In the data rows, 128 means zero.
In each game, the first row plays the second. By how much does the first row win? 15 means about a draw, 30 a big win and 0 a big loss. Wins can go round in a circle. Each row has two weighted sums of its numbers, A and B, taken from their middle values. A row wins by its A times the other's B, less its B times the other's A.
array([ 96, 142, 143, 180, 109, 126, 165, 156, 144, 142, 169, 156])
array([123, 154,  82, 200, 120, 145, 143, 101,  98, 128, 186, 189]) 14
array([ 87, 112, 145, 139, 112, 135, 149, 116, 130, 134, 129, 187])
array([ 70,  94, 125, 128, 135, 207, 175, 131, 150,  65,  94, 102]) 16
array([ 88, 133,  87,  85, 117, 103, 162, 151, 116, 165, 120, 112])
array([176, 193,  73, 169, 153, 147, 166, 198, 129,  98, 146, 129]) 15
array([107, 113, 130, 124, 114, 118, 147, 113, 107, 181, 172, 101])
array([110, 175,  57, 121, 178,  95, 161, 134, 105, 122, 168, 109]) 21
array([190, 143, 166, 132, 128, 157, 122, 146, 184, 145, 162,  98])
array([139, 141, 119,  91, 104,  71, 117, 125,  85, 164,  90, 129]) 16
array([ 83,  76, 112, 136, 165, 181,  92, 107, 120, 105, 103, 152])
array([140, 118, 154, 157, 139, 143, 123,  94, 146, 151, 177, 180]) 16
array([ 97,  84, 118, 105, 137, 150, 124, 169,  63, 106, 124,  54])
array([118, 136, 170, 116, 120, 119, 149, 153, 123, 126, 112, 108]) 15
array([ 89, 154, 130,  85, 104, 106, 106, 113,  96, 135,  77, 140])
array([136, 146, 120,  85, 174, 121, 108, 155, 101, 162, 112,  82]) 17
array([150, 115, 140,  79, 109, 109, 100, 142, 117, 145,  99,  92])
array([176, 138, 175,  78, 112, 124, 121, 126, 138, 134, 120, 172]) 16
array([164, 168, 137, 183,  98, 105, 178, 143, 113, 154, 149, 136])
array([101, 105, 124,  87, 121,  72,  68, 113, 103, 160,  89,  96]) 13
array([ 79, 100, 122, 145,  93, 143,  99,  98, 117, 132, 128, 122])
array([141,  98, 143, 106, 144, 108,  85, 127, 131, 135, 109, 137]) 16
array([ 63,  95, 111,  96, 104, 107, 108, 112, 110, 117, 102,  91])
array([191, 100,  95, 112, 138, 134, 188, 109, 135, 123, 133, 139]) 10
array([152, 144,  87, 135, 133, 127,  65, 114, 166, 122,  89, 113])
array([104, 126, 102,  94,  90,  86, 120,  92, 124, 155,  80, 148]) 19
array([127, 111, 112, 135, 152, 116, 159, 103,  80, 120, 148, 119])
array([ 90, 134,  95, 170, 141, 151, 175, 144, 106,  97, 128, 143]) 12
array([ 77,  75, 113,  85, 121, 143, 124, 151,  96,  92, 138, 115])
array([ 95, 146,  69, 123, 131,  96, 143, 110, 139, 110, 131, 107]) 23
array([122, 100, 111, 145, 109, 161, 144, 129, 103, 105, 151, 111])
array([ 81, 146, 124,  98,  94,  76, 164,  80, 113, 114, 136, 146]) 18
array([102,  95, 157,  80, 175, 159, 151, 188,  57, 129,  85,  77])
array([184, 119, 123, 158, 143, 148, 104, 128, 196, 105, 183, 129]) 20
array([104,  81, 138, 102, 100, 118, 101, 112, 157, 106, 113, 173])
array([175, 154, 140, 116, 101, 219, 145, 123,  78, 138, 136,  83]) 19
array([182, 116, 138, 151, 128, 140, 126, 129, 146, 101, 133, 171])
array([120, 161, 160, 112, 117,  77, 145, 108,  98, 132, 145, 105]) 15
array([185, 171, 131, 108, 144, 198, 112, 122, 153, 144, 138,  83])
array([111, 125, 141, 100, 127,  73,  97, 109,  86, 103, 111, 116]) 12
array([105, 157,  92, 126, 116, 108, 121,  82,  91, 148, 219, 110])
array([126, 141, 159,  91, 112, 111, 115, 201, 116, 188, 132,  61]) 13
array([126, 109, 157, 141, 105,  84, 135, 120, 107, 130, 136, 125])
array([126, 108, 153, 123, 107, 159, 136, 106, 147, 183, 127, 112]) 17
array([142, 160, 138, 130, 173, 145,  96, 139, 177, 135,  74, 128])
array([201, 149, 129, 100, 121,  86,  87, 120, 185, 134,  89, 117]) 7
array([118, 115, 138, 124, 152, 101, 169, 109, 147, 127, 176, 135])
array([ 77,  97, 128,  87, 124, 162, 124, 112, 103,  99,  91, 143]) 9
array([101, 126, 149, 140, 147, 140, 129,  96, 150, 119, 187, 151])
array([148, 154, 115,  82, 108, 126,  78, 137, 147, 149, 103, 106]) 16
array([138, 100, 155,  97, 130, 166,  98, 178, 152, 111, 127, 100])
array([121, 128, 143, 141, 127, 117, 145, 137, 167, 112, 160, 160]) 13
array([135, 152, 135, 177, 124,  98, 159, 103, 109, 110, 158, 113])
array([149,  86, 144, 137, 154, 163,  79, 184, 173, 101, 107, 113]) 20
array([148, 109, 177, 184,  91, 138, 132, 100, 150, 103, 172, 183])
array([174, 108, 126, 167, 142, 118,  84, 109, 145, 133, 133, 137]) 13
array([166,  94, 134, 164, 138, 145,  75, 134, 179, 126, 103, 108])
array([116,  46, 124, 173, 132, 165, 128, 127, 171,  67, 113, 146]) 11
array([109, 128, 111, 107, 116, 114, 120, 163, 131, 142,  90, 223])
array([113,  88, 140, 152, 126, 172, 153, 155, 145,  66, 101, 255]) 17
array([170, 140, 103, 150, 135, 129, 137, 122, 155, 107, 123, 183])
array([166, 103, 174, 152, 117, 117, 116,  89, 184,  70, 142, 200]) 13
array([134, 105, 173, 165, 121, 135, 132, 140, 142, 154, 146, 131])
array([160, 123, 177,  74, 106,  91, 108, 133, 105, 173, 117, 134]) 17
array([ 91, 187,  81,  95, 139, 144, 150, 132, 102, 128, 101, 168])
array([117, 124, 102,  78, 156,  84, 143, 136, 143, 222, 140,  81]) 24
array([115, 124, 161,  82, 151,  92, 133, 137, 113, 152, 118,  90])
array([139, 137, 121, 164, 105, 117,  91, 169, 165, 117,  75, 117]) 18
array([137, 148, 158, 122, 163, 157, 163, 142, 171, 159, 179,  98])
array([148, 172, 105, 114, 107, 118, 114, 132, 153, 188, 109, 111]) 13
array([110, 127, 105,  74, 119, 112, 131, 105, 102, 116,  74, 155])
array([174, 154, 208, 110, 146, 131, 132, 100, 129, 155, 175, 126]) 12
array([210,  98, 176, 141, 181, 130, 154, 144, 158, 134, 136, 104])
array([152, 124, 214, 125, 153, 109, 123, 146, 135, 132, 132,  95]) 20
array([116, 118, 131, 152, 134, 126, 150, 115, 133,  96, 143, 177])
array([130, 140, 137, 149, 127, 124, 161, 137, 163,  95, 132, 145]) 17
array([ 89,  78, 116, 166, 158, 119,  93,  91, 122,  79, 172, 133])
array([158, 127, 101, 146, 153,  74, 164, 118, 117,  96, 133, 153]) 17
array([110,  61, 120,  94, 124, 124,  81, 166, 123, 130,  66, 102])
array([111, 129,  61, 145, 131, 130, 134, 158,  98,  93, 140, 128]) 17
array([143, 188, 120, 115, 158, 118, 147, 120, 102, 150,  97, 105])
array([102, 137, 103,  68, 117,  87, 132, 118, 101, 143, 144, 111]) 17
array([199, 118, 148, 118, 118, 116, 126, 138, 119, 135, 148, 127])
array([193, 135, 196, 142, 155, 128, 117, 158, 123,  83, 141, 141]) 17
array([193, 128,  94, 157, 121, 191,  77, 133, 137,  82, 151, 182])
array([133, 111, 179, 127, 189, 113, 138, 153, 156, 142, 133, 200]) 12
array([111, 111,  82, 128, 101, 124, 159, 113, 112, 117, 129, 150])
array([140, 120, 145, 154, 120, 162,  98, 116, 132, 112, 155, 151]) 16
array([105, 182,  79, 161,  86, 131, 118,  81, 110, 111, 140, 112])
array([135, 109, 127, 172, 103, 101, 129, 118,  92, 125, 130, 155]) 14
array([159, 118, 175, 141, 130, 135,  88, 112, 156, 130, 149, 103])
array([128, 133, 119, 161,  92,  85, 171, 135, 101, 150, 126, 121]) 14
array([116, 104, 130, 130, 182, 144, 108, 120, 125,  81, 104, 132])
array([142,  91, 123, 160,  99, 167,  88,  72, 136,  99, 171, 135]) 11
array([116, 190, 146, 122, 121, 136, 169, 103, 131, 145, 133, 117])
array([118, 146, 125, 130, 168, 118, 178, 109, 113, 134, 153, 120]) 16
array([100, 196,  78, 153, 118,  83, 168, 104,  80, 119, 158, 130])
array([127, 102, 165, 143, 117, 193, 156, 140, 184,  82, 162, 179]) 13
array([ 97,  72, 103, 131, 115, 187,  91, 126, 132,  69,  75, 125])
array([159, 160, 204, 145, 180, 126, 102, 134, 163, 121, 140,  77]) 11
array([104, 111,  90, 132, 118, 120, 147, 110,  54, 143, 151, 148])
array([176, 165, 138,  99, 112, 126,  76, 113, 152, 137, 222, 101]) 24
array([ 83, 186,  49, 203, 130, 102, 165, 124, 144, 105, 158, 133])
array([ 78, 137, 124, 125, 145, 113, 164, 145, 148, 152, 143,  98]) 16
array([205, 128, 168, 124, 124, 154, 141, 120, 154, 140, 158, 132])
array([123, 158, 148,  98, 101,  89, 110, 143, 107, 150, 111, 109]) 11
array([116, 162, 127, 126, 191, 127, 171, 160, 137, 119,  99, 104])
array([149, 173, 117,  98, 108, 205,  94,  78, 120, 153, 129, 111]) 25
array([145,  94, 129, 169, 121, 156,  92, 113, 207, 127, 162, 122])
array([131, 131, 110, 106, 127, 194, 210, 133, 129,  99, 143, 125]) 10
array([ 87, 160, 101, 169, 160,  99, 196, 151,  88, 123, 182, 108])
array([153, 126, 129, 111, 145, 158,  74, 140, 139, 153, 104, 115]) 13
array([144, 113, 112, 148, 159, 148, 127, 136, 142,  92, 152, 113])
array([107, 140, 102, 109, 143, 139, 124, 120,  85, 103, 138, 123]) 10
array([164, 140, 141, 100, 125, 105,  89, 138, 151, 156, 111, 114])
array([112, 103, 131, 118, 104, 123,  64, 121, 116, 143, 134, 120]) 13
array([ 74,  98,  90,  96, 194, 170, 127, 143,  63,  99,  88, 138])
array([151, 119, 144, 114, 133, 100, 118, 127, 102, 210,  95, 141]) 6
array([144, 115, 129, 171, 106, 121, 154, 123, 142, 155, 179, 130])
array([133, 138, 119, 157, 135, 160, 131, 116, 156, 103, 174, 129]) 15
array([102, 115, 148, 122, 113, 117, 134, 119, 105, 115, 172, 144])
array([ 86,  82,  92, 119, 140, 145, 150, 137,  94,  73, 111, 146]) 11
array([119, 139,  97, 179, 152, 117, 169,  92, 210, 103, 177, 122])
array([129, 139, 121, 154, 105, 119, 121, 142, 186,  85, 174, 156]) 19
array([151,  97, 132, 129, 104, 172,  96, 104, 158, 143, 116, 115])
array([110,  74, 138, 194, 127, 187,  93, 148, 186, 113, 120, 133]) 13
array([100, 142, 104,  89, 173, 111, 137, 117,  71, 119, 132, 119])
array([ 61, 129,  98, 125, 123, 100, 151,  80,  92,  99,  95,  90]) 21
array([145, 145, 137,  84, 130, 118, 113, 131, 163, 198, 133,  84])
array([119, 143, 122, 130, 112, 121, 175,  95, 121,  88, 190, 146]) 17
array([193, 131, 152, 143, 101, 157, 119, 170, 146, 167, 250, 107])
array([106, 178,  94, 157, 114,  80, 175,  95,  86, 116, 165, 133]) 24
array([ 88, 164, 123, 151, 116,  85, 157,  91, 142, 107, 150, 144])
array([118, 135, 139, 165, 119, 129, 111, 127, 192, 123, 162, 137]) 17
array([120,  96, 157, 168,  89, 111, 145,  84, 147,  96, 166, 146])
array([100, 131, 140,  79, 159, 128, 183, 169, 125, 108,  78,  84]) 20
array([154, 106, 136,  89,  90, 138,  81, 114, 112, 128, 125, 115])
array([ 96, 125, 102,  91,  97, 185, 119, 139,  66, 163, 167, 131]) 16
array([116, 159,  99, 117, 117, 119, 107, 120,  79, 147, 100,  69])
array([103, 157, 148, 139, 107,  97, 108, 135,  96, 147, 181, 140]) 15
array([164, 115, 130,  84,  91, 101,  95, 100, 127, 155,  95, 111])
array([ 94, 157,  67, 138, 116,  91, 156,  97, 136, 123, 133, 106]) 14
array([ 97, 117,  89, 121, 132,  96, 102, 138, 118, 161, 108, 103])
array([111,  84, 114, 174, 155, 172, 111, 117, 138,  83, 146, 168]) 14
array([131, 138, 132,  89, 172, 115, 148, 147,  97, 115, 106, 120])
array([160,  95, 163, 110, 157, 227, 121, 221, 196, 107, 144,  68]) 14
array([152, 146, 124,  95,  91, 103,  72, 118, 126, 114, 121, 172])
array([ 98, 125, 119, 127,  89, 140, 111, 120,  80, 110, 110, 128]) 16
array([112, 144,  69,  89, 148, 127, 177, 128,  70, 105,  98,  83])
array([122, 102,  99, 136, 112, 135, 154, 172,  99,  92, 175, 129]) 21
array([100, 106, 135, 163, 125, 104,  90, 110, 158, 127, 152, 134])
array([ 99, 151,  99, 128, 181,  87, 179, 118, 114,  90, 123, 114]) 11
array([218, 107, 133, 137, 136, 153,  71, 140, 103, 142, 173, 149])
array([139, 114, 110,  90,  86,  78,  89, 161,  95, 125, 128, 128]) 18
array([201,  98, 169, 153, 106, 173,  75, 115, 185, 124, 172, 114])
array([107,  73, 115, 140, 127, 143, 152, 174, 110,  77, 106, 111]) 13
array([ 96, 161,  70, 116, 159, 134, 134, 105,  84, 128, 111, 173])
array([134, 181,  62, 107,  95, 107, 147, 134, 102,  95,  86, 118]) 11
array([148, 181, 141,  94, 127, 127, 152, 145, 116, 138, 140,  88])
array([ 98, 117,  89, 111,  86,  89, 122,  92, 124, 105,  70, 160]) 14
array([181, 123, 161, 116, 120, 131, 147, 136, 178, 145,  99, 174])
array([131, 122, 121, 130, 151, 132, 140, 113, 162, 113, 176, 173]) 19
array([124, 152, 189, 118, 133, 157, 153, 156, 105, 174,  87, 114])
array([154, 132, 131,  91, 107,  90,  98, 160, 123, 167, 109,  93]) 11
array([131, 102, 106, 143, 122, 140,  81, 135, 180, 128, 101, 151])
array([120, 115, 136, 162, 108, 162, 150, 109, 138, 103, 174, 139]) 15
array([113,  79, 134, 102, 122, 165, 130, 119, 118,  81, 119, 107])
array([126,  53, 150, 111,  93, 149,  78, 135, 106, 111,  59, 121]) 12
array([150,  85, 110, 147, 132, 129,  92,  98, 143, 128, 128, 131])
array([198, 146, 199, 108, 127, 143, 108, 129, 105, 181, 150, 112]) 14
array([123,  95, 134, 136, 120, 149, 104, 144, 177,  72,  84, 163])
array([130, 183, 155, 152,  94, 111, 117,  83, 218,  88, 147, 194]) 10
array([ 59, 115,  90,  89, 143,  88, 135, 156,  76, 123, 110, 137])
array([142, 151, 143,  92, 117,  83, 106, 128, 101, 154, 141,  70]) 19
array([ 88, 152,  76, 150, 172, 128, 131, 161,  82, 135, 154, 116])
array([146,  54, 164, 158, 156, 197, 123, 189, 127,  69, 152, 125]) 14
array([137, 200,  41, 145, 165, 112, 167, 142, 124, 124, 148, 139])
array([170, 120, 157, 147, 156, 165, 167, 246, 123, 157, 112,  54]) 12
array([151, 121, 125, 151, 102, 111, 179, 123,  98, 106, 162, 179])
array([ 96, 200, 106, 127, 142, 130, 142, 121, 168, 147, 124, 164]) 10
array([185, 127, 170, 109, 112, 108, 118, 146, 130, 172, 171, 113])
array([173,  98, 168, 112, 150, 194, 118, 177, 102, 120, 104,  56]) 15
